In the rows, 128 means zero.
The rows below come in pairs that one turn or mirror swaps. Which row does each named row swap with?
The rows were stretched afterwards, more along some directions than others.
voma: [143 131 138 121  97 136 140 137  88 112  96 119 136 118 158 124 110 122
 127]
Bigat: [158 126 127  92  93  99 132 147 138 101 103 152 130 146 172 139 103 120
 144]
sev: [131 174 138 126  81 106  90 173 147 109  85 126 129 134 176 120 106 145
 116]
boge: [137 140 118 123 133 107 105 138 133 117  90 142 148 143 182 113 114 136
 112]
Zupig: [129 145 116 131 106 131 109 120 122 118 105 130 140 141 137 119 130 139
 135]
lek: [134 157 112 145 107 140 106 128 132 147 110 117 129 126 176 121 110 143
 117]
Silu: [154 151 147 155  99 117 104 122 116 147 115 115 117 107 153 128 107 143
 111]
mil: [142 102 146 122 107 138 131 139 111 102 102 141 126 132 129 122 152 128
 135]
pasug: [135 102 131 115  91 106 103 160 122 129 103 133 130 129 177 111 147 149
 131]
peto: [168 135 141 123 105 122 119 137 123 129  98 112 130  98 162 100 117 111
 133]
tupi: [133 119 143 125  95 110 138 130 118 113 117 110 126 123 135 138 134 120
 116]
sobit: [148 138 140 105  86  98 116 170 105  91  86 135 127 147 167 116 124 152
 118]
big: [130 120 131 148 106 115 104 128 107 139 125 142 136 135 139 135 115 142
 102]
Kibon: [121 150 112 112 114 113 121 130 128 106  84 124 116 130 174 137 135 129
 156]
bepe: [159 156 124 113 103  99 131 125 118  85  93 136 142 137 168 122 109 117
 132]
kat: [161 118 151 110 107  90 121 143 148 133 113 131 126 125 163 110 114 134
 120]
nese: [149 156 142 159 100 126 104 151 116 114 102 128 132 133 137 114 122 144
 111]
gami: [137 123 139 108 106 100 123 136 132 114  98 134 152 148 170 124 106 126
 108]
Milu: [164 140 129 138  99 108 118 147 141 134 121 123 120 135 165 146 115 137
 126]
Dom: [155 126 137 135 126 112 116 133  96 122 107 161 152 139 147 108 109 131
 108]
Gudar: [168 119 164 112  94  99 128 147 144 104 127 141 139 116 139 118 109 120
 118]
surul: [142 143 118 119 108 131 129 133  99  99 106 139 135 119 143 137 122 125
 140]
zef: [121 129 121 117 112 120 105 131 136 143 102 108 121 157 184 135 134 111
 120]
bim: [144 104 154 123  98 134 136 141 121  99 105 147 133 133 121 131 138 130
 133]
tizu: [131 155 141 113  87 117 106 136 156 110  95 111 132 144 167 123 132 110
 116]
Kulab: [138 168 137 115  74 112 103 161 128 104  84 139 132 136 174 114  98 149
 120]
zomef: [157 124 117 123 127 123 108 143 107 138 113 127 128 119 178 106 106 130
 119]
kifu: [142 132 155 137 107 107 110 148 140 113 116 130 137 111 132 116 102 119
 110]
fino: [146 154 128 124  93 132 124 143  98 113  97 111 128 121 158 121 121 138
 118]
pigir: [139 141 123 117 110  99 126 127 101 131 114 117 140 151 157 125 100 121
 113]
Seten: [124 115 130 141 120 119 108 132 159 158 139 117 144 137 151 136 125 135
 113]
Bezik: [160 120 150 124 103 112 121 145 132 124 136 155 142 118 140 124  95 133
 120]
sefal: [124 131 139 116  86 126 114 107 111 148 112 117 141 153 160 122 110 102
 117]
gigap: [160 119 160 121  86 109 126 131 134 138 109 117 128 115 151 117 104 120
 130]
Kanut: [135 135 107 127  99 121  93 153 150 130  90 143 131 152 190 150 125 154
 126]
mot: [163 163 131 111  68  96 127 156 119  91  72 123 122 145 187 129 108 137
 123]
vuk: [122 152 111 112 110 105 116 130 148 114  87 128 118 139 187 140 129 132
 152]
siki: [141 120 132 116 106 135 130 140 147 107 105 125 134 107 146 135 114 117
 149]
fes: [145 125 122 138 111 108 121 139 105 139 130 128 141 160 155 131 135 140
  88]
Dor: [145 148 133 119 104 120 105 150 154 116  75 115 111 127 192 119 135 136
 127]
Gobuv: [140 128 103 126 123 131 109 132 126 132 106 117 114 125 187 128 133 143
 135]
Zun: [154 147 114 131 113 136  82 161 132 111  70 130 119 125 170 115 134 154
 130]
sosaz: [143 111 154 117 109 106 111 151 115 129 107 139 131 130 148 136 129 143
 133]
dito: [153 174 120 149 107 108 101 151 143 115  83 117 114 123 187 131 126 142
 123]
Los: [127 133 119 118 101 123 109 160 150 122 104 144 145 151 160 148 119 147
 126]
Zad: [152 143 139 129 102 129 100 147  98 121  86 123 110 121 161  86 129 134
 121]
Dis: [144 131 122 138 116 104 125 124 131 141 135 143 150 124 153 138  95 131
 116]
lomom: [135 117 140 136 119 136 124 124 137 126 127 122 152 123 119 116 125 125
 124]
roso: [155 128 127 115 112 136 133 123 107 109 104 147 148 124 153 120  81 123
 125]
nezo: [136 126 117 119  82 146 104 130 105 126  92 135 149 139 178 116  95 114
 126]
Tuzad: [141 139 135 120  92 132 102 135 129 125  89 133 137 160 158 114 113 136
 113]
zetub: [148 125 139 125 107  93 129 153 121 133 139 128 134 129 159 137 124 135
 120]
kunad: [148 164 148 133  71 104 118 164 138 111  96 125 108 137 154 139 130 156
 121]
Bozu: [165 138 142 114  87 130 132 134 128  85  84 118 131 125 147 118 117 108
 142]

sobit swaps with zetub
Los swaps with kat
siki swaps with Dor
kunad swaps with Bigat
sev swaps with Gudar

